50 stands for zero in the data rows.
Some points, one per row:
74|48|58|42|61|58|17|22|20|48|69|71|36|44|73|53|58|71|43|35|38|75|12|41
22|57|64|72|41|59|36|39|61|45|43|58|57|48|26|50|52|56|66|53|49|37|39|47
36|36|48|44|45|45|45|50|46|52|39|55|44|51|45|56|30|52|60|46|41|49|37|43
47|55|80|83|50|61|26|51|75|50|31|88|58|78|23|55|57|53|56|55|66|63|50|50
37|50|61|57|26|76|37|59|77|35|68|83|80|43|48|22|72|25|54|64|67|54|65|51
30|34|25|39|57|36|68|59|65|71|24|57|23|69|47|66|40|51|60|48|39|49|43|51
48|44|38|48|44|39|61|57|62|41|42|28|47|60|41|65|48|64|39|66|42|51|60|60
29|52|49|42|29|50|67|48|56|26|46|41|50|73|22|54|62|29|83|53|46|61|47|40
52|56|59|40|78|55|40|37|39|40|51|73|42|46|60|30|67|43|52|17|73|83|25|24
45|34|43|61|65|28|39|45|60|67|62|54|36|65|34|65|55|75|43|69|33|32|42|63
40|51|28|64|43|58|51|52|44|43|44|45|57|59|41|51|51|52|49|75|42|56|52|63
80|78|51|22|32|33|48|49|34|63|62|37|38|38|71|61|38|23|44|44|45|41|51|33
71|69|63|30|44|49|34|45|42|45|57|43|43|26|65|35|36|20|29|30|59|57|40|27
43|45|62|69|31|75|48|53|49|37|70|60|71|31|54|39|69|63|38|55|50|43|63|61
58|61|35|43|69|43|59|25|31|60|34|58|35|47|60|47|45|44|45|38|45|52|48|40
55|51|55|66|41|68|50|45|58|25|58|52|59|46|55|44|64|69|36|45|51|40|48|56
55|53|49|53|41|64|31|53|66|20|68|59|64|69|54|36|76|56|55|51|67|78|44|54
34|47|56|57|49|60|28|36|48|49|30|53|44|57|30|47|27|49|67|38|36|55|30|32
64|60|45|41|57|40|40|41|41|38|61|47|60|32|68|32|73|47|26|33|57|59|60|54
42|42|69|55|43|48|36|47|54|57|33|68|45|68|34|53|42|33|64|41|52|56|43|38
57|59|62|29|74|55|47|44|43|43|55|57|49|55|58|33|52|54|48|39|71|77|24|22
56|29|38|59|46|60|60|62|44|48|75|26|74|30|52|54|65|76|31|66|39|39|58|78
44|40|42|47|24|65|42|69|61|32|64|35|63|54|47|36|70|45|66|59|68|66|47|60
57|66|54|33|68|69|55|63|88|39|63|60|68|55|53|20|66|65|52|65|88|88|50|48
51|44|83|73|59|34|52|40|40|72|52|63|38|70|51|57|60|55|47|49|60|35|23|53
51|26|41|51|47|52|53|76|58|60|54|29|55|42|49|63|45|59|41|68|52|36|59|62
23|48|65|58|38|56|12|55|32|33|66|77|62|46|43|41|49|38|68|57|56|54|46|46
27|43|57|51|38|59|39|43|40|40|47|55|49|43|45|42|49|43|61|44|43|48|49|47
40|52|57|65|48|53|49|52|70|49|31|59|47|56|28|51|47|40|51|57|58|44|44|49
69|64|60|28|47|49|29|43|40|45|57|43|39|25|63|34|35|30|34|32|57|57|36|25
60|65|37|38|69|42|69|35|38|58|40|50|41|53|62|43|56|39|44|28|57|59|61|39
36|40|75|61|22|77|43|56|57|41|58|76|73|44|54|29|56|34|53|55|62|60|66|53
66|63|47|32|49|32|43|42|38|48|53|46|42|36|65|41|53|34|31|31|56|52|54|36
56|41|59|76|58|54|53|78|83|48|41|61|51|55|17|63|33|39|64|70|78|28|52|52
51|37|71|71|30|74|36|64|72|46|66|61|63|50|45|43|53|36|46|59|69|23|76|68
53|38|35|60|54|51|62|60|65|47|50|41|60|56|43|59|48|77|46|56|57|61|51|76
65|71|34|37|62|37|67|34|32|66|37|48|39|45|68|52|39|48|35|37|37|53|64|41
54|59|24|45|63|20|71|88|80|78|22|25|24|63|49|80|50|45|78|59|61|26|72|50
35|46|71|58|25|73|44|62|57|47|59|71|70|37|50|25|43|31|57|56|63|67|63|56
40|43|55|45|42|48|46|57|55|49|48|52|52|52|34|49|36|55|56|43|48|41|37|46
43|52|56|62|51|53|32|40|56|42|43|47|54|50|40|51|54|61|51|49|36|44|39|50
56|34|29|55|28|56|45|65|42|33|53|48|71|51|53|52|68|60|52|47|39|62|59|73
62|66|47|32|53|43|42|47|43|46|46|44|47|38|62|31|58|24|29|24|62|53|60|37
56|37|47|53|63|17|59|60|67|88|69|30|44|76|51|88|58|68|34|88|31|17|55|66
Here are 10 more points, each followed by its number:
41|49|52|62|43|60|38|48|59|41|45|46|54|49|37|50|50|58|47|50|47|45|49|54 0
49|38|48|55|57|25|40|38|50|55|51|45|48|52|39|59|47|78|50|67|20|34|35|62 1
58|68|44|37|67|27|76|17|12|58|46|47|17|33|60|48|39|37|61|42|43|47|47|51 2
83|88|26|34|46|43|83|50|23|80|37|49|20|29|64|76|31|42|45|69|23|39|83|48 3
55|49|33|74|83|51|62|12|30|54|48|66|55|57|59|43|63|64|50|47|53|68|51|68 4
60|59|51|38|64|39|52|26|36|46|48|56|50|40|66|40|59|43|38|29|55|67|51|45 5
50|54|44|46|45|78|51|75|49|47|60|36|58|17|56|42|74|65|47|63|72|29|78|75 6
75|57|30|54|49|24|54|47|26|53|45|34|60|35|80|59|69|52|24|39|50|56|75|54 7
63|17|43|69|51|67|63|66|55|34|56|33|66|22|44|24|64|72|20|48|62|50|45|65 8
55|36|39|49|66|23|58|63|54|75|60|32|48|62|51|77|54|62|43|78|44|20|53|65 9
Which two of these numbered points are nearest to each point below by angle, seen from the average point of the first points? Their numbers follow each, nearest first.
64|75|53|17|62|54|74|23|17|56|42|49|25|53|55|53|12|57|49|45|55|69|43|35 > 2 3
32|44|57|66|37|62|43|52|60|45|52|51|61|40|40|50|50|58|48|49|54|37|57|56 > 0 6
39|56|53|51|52|59|57|49|52|34|57|56|53|71|42|44|55|45|71|57|59|60|34|52 > 4 2
78|80|22|23|49|30|61|45|33|68|47|36|29|42|71|67|34|32|35|51|34|41|69|43 > 3 2
73|60|37|50|59|12|64|49|34|59|73|35|72|12|72|56|60|67|12|50|33|58|71|66 > 7 3
58|64|42|35|77|51|70|32|25|61|29|66|31|52|59|52|22|37|48|36|49|69|37|38 > 2 5
33|29|34|48|73|63|49|74|43|61|67|40|62|38|29|44|57|60|40|66|56|46|80|69 > 6 8
53|31|43|64|60|34|51|44|55|57|61|40|57|47|40|64|51|88|42|76|17|33|41|77 > 1 9
49|25|46|49|57|50|58|70|53|60|54|22|60|51|52|62|53|64|47|77|41|29|56|74 > 9 1
66|77|29|35|64|34|78|35|34|73|36|52|33|37|60|58|20|50|53|46|36|50|62|44 > 3 2
76|72|37|40|57|29|60|40|24|62|49|32|45|32|78|53|32|49|23|56|22|47|69|57 > 3 7
68|67|50|44|65|33|72|31|22|67|53|37|54|43|88|60|26|53|37|63|26|52|57|53 > 3 2
Here are 10 other points, each followed by its number:
47|45|53|44|49|37|48|60|52|65|35|50|41|61|49|68|40|46|59|51|48|38|44|45 0
32|24|55|46|29|66|31|68|43|24|55|75|53|61|35|35|71|54|69|72|83|50|57|52 1
57|64|36|47|75|43|75|32|37|64|34|57|46|54|64|45|59|49|40|40|49|64|66|49 2
38|43|48|58|40|65|46|67|61|44|51|43|56|48|38|47|59|55|50|61|59|48|61|67 3
53|57|41|46|80|48|63|33|46|51|51|57|50|66|61|36|71|44|52|22|75|74|56|41 4
41|57|64|77|37|38|38|41|63|55|50|48|48|45|12|45|60|49|46|58|55|44|54|45 5
59|53|58|43|60|22|69|59|57|76|54|74|51|64|53|66|23|51|70|63|27|22|32|64 6
61|58|56|31|71|52|46|33|39|51|34|67|41|47|57|39|41|51|54|20|66|71|17|12 7
29|54|73|60|33|80|27|58|76|17|72|72|83|51|58|12|75|34|64|71|80|71|59|60 8
59|40|23|67|51|52|47|61|53|42|45|29|66|62|44|57|66|73|41|71|34|51|64|83 9
Which two of these numbered points are nearest to each point below by angle, seen from the average point of the first points? Their numbers follow each, nearest first.
52|51|59|53|53|69|23|46|64|12|76|65|75|59|59|32|83|54|63|48|65|66|43|51 > 8 1
64|70|27|33|59|46|66|41|29|59|28|40|43|33|75|47|53|47|41|40|48|53|68|45 > 2 4
45|50|39|40|61|41|66|56|52|70|17|45|27|64|48|78|38|46|72|60|35|38|42|44 > 0 6
70|32|12|68|40|37|71|67|41|42|53|33|76|72|56|61|78|66|56|61|41|76|88|88 > 9 3
39|30|45|45|34|41|44|56|48|51|39|42|40|56|47|55|37|49|62|43|45|50|31|48 > 0 6
41|39|40|52|43|67|20|51|73|27|59|53|67|40|57|34|57|32|65|44|74|63|55|57 > 8 1
62|69|32|39|68|45|77|29|28|68|26|50|29|49|63|54|35|43|46|43|44|56|61|43 > 2 4
69|62|66|25|52|50|35|43|41|44|57|47|40|24|62|31|46|28|34|31|60|62|33|26 > 7 4
60|55|52|41|58|55|41|36|69|23|59|47|64|34|63|28|80|41|17|23|71|65|51|51 > 4 8
60|58|54|36|70|49|49|34|38|44|40|57|43|41|57|37|51|38|53|12|59|70|27|23 > 7 4
65|74|52|24|62|58|51|49|71|36|51|70|51|44|66|34|63|27|37|47|64|62|62|32 > 4 7
66|66|66|31|53|47|33|40|45|37|60|53|45|34|67|29|44|26|45|40|60|64|29|31 > 7 4
